In the rows, 128 means zero.
One turn sends every row of this set to another row. A few are shown first. Where does it send the rows asked after them?
k_858: [153 146 148 145 100 101 123 88 99 110 129 132 129]
k_373: [147 165 126 161 116 112 132 103 133 88 104 100 104]
k_48: [126 159 131 158 130 120 133 98 134 137 95 117 126]
k_423: [138 175 132 144 110 156 119 106 120 120 130 113 113]
k_473: [131 154 150 139 124 137 113 73 136 96 127 131 141]
k_677: [126 156 114 150 123 115 135 101 144 135 101 113 143]
k_665: [163 140 138 129 96 105 117 91 111 105 140 125 121]
k_257: [133 161 123 154 121 136 112 70 120 93 146 128 127]
k_608: [141 134 115 127 114 135 122 70 155 107 124 154 127]
k_17: [138 151 81 147 123 124 126 104 128 138 114 131 130]
k_531: [132 143 153 141 125 124 118 99 132 68 115 134 125]
k_470: [139 148 99 136 117 124 119 79 116 120 138 127 152]
k_458: [144 135 100 124 101 130 131 108 111 122 111 164 127]
k_817: [127 156 111 174 134 122 117 101 138 99 121 125 97]
k_182: [152 145 122 138 108 121 119 144 140 129 116 127 119]
k_524: [129 124 133 149 122 118 114 86 156 99 131 150 124]
k_210: [132 145 124 142 112 125 126 153 135 112 114 129 124]
k_920: [168 177 109 141 94 133 138 108 119 109 101 124 119]
k_621: [164 175 123 156 98 127 130 105 139 133 102 139 124]
k_269: [159 147 88 130 104 114 134 98 108 96 115 141 144]
k_433: [162 176 110 145 93 133 139 113 140 114 98 143 128]
k_30: [155 134 132 111 107 113 123 90 108 99 132 117 114]
k_753: [137 154 112 147 120 110 130 104 127 131 109 95 136]
k_723: [146 148 128 127 113 124 119 77 135 117 119 133 164]
k_98: [117 133 127 148 126 127 107 79 137 120 140 134 115]
k_163: [135 168 100 158 125 145 115 86 136 126 129 131 111]
k_326: [131 149 108 161 124 129 122 137 119 98 115 145 99]
k_499: [148 134 137 125 112 119 125 124 122 75 106 146 137]
k_52: [135 145 135 158 112 129 117 94 130 82 126 156 90]
k_659: [129 165 136 136 127 155 129 109 131 115 104 124 97]
k_560: [137 128 121 141 113 115 140 98 132 93 95 171 130]
k_428: [142 141 111 138 112 122 127 126 97 75 121 147 125]
k_132: [162 143 119 118 101 118 128 104 126 100 105 147 157]
k_306: [127 144 127 160 128 114 119 100 113 68 130 129 116]
k_204: [124 173 132 141 119 161 124 105 140 117 121 125 115]
k_424: [133 132 140 152 112 128 122 104 137 90 121 174 120]
k_461: [144 140 136 115 114 117 135 82 95 97 116 121 115]
k_493: [152 151 120 136 121 118 131 118 151 96 97 113 94]
k_638: [135 122 115 148 113 98 132 117 119 90 102 154 111]
k_625: [141 147 147 135 109 113 134 83 88 106 116 132 124]
k_581: [146 144 97 135 110 119 127 61 138 124 115 141 127]
k_804: [134 149 126 143 113 126 125 146 109 114 116 114 121]
k_959: [131 123 111 119 117 131 133 93 134 115 109 162 139]
k_706: [154 156 83 150 112 121 135 120 122 107 98 148 112]
k_958: [139 161 124 154 121 118 133 108 157 84 101 114 103]

k_98 goes to k_458
k_326 goes to k_163
k_959 goes to k_424
Now find these:
k_473 goes to k_132
k_461 goes to k_858
k_621 goes to k_493
k_753 goes to k_804
k_306 goes to k_470
k_204 goes to k_433

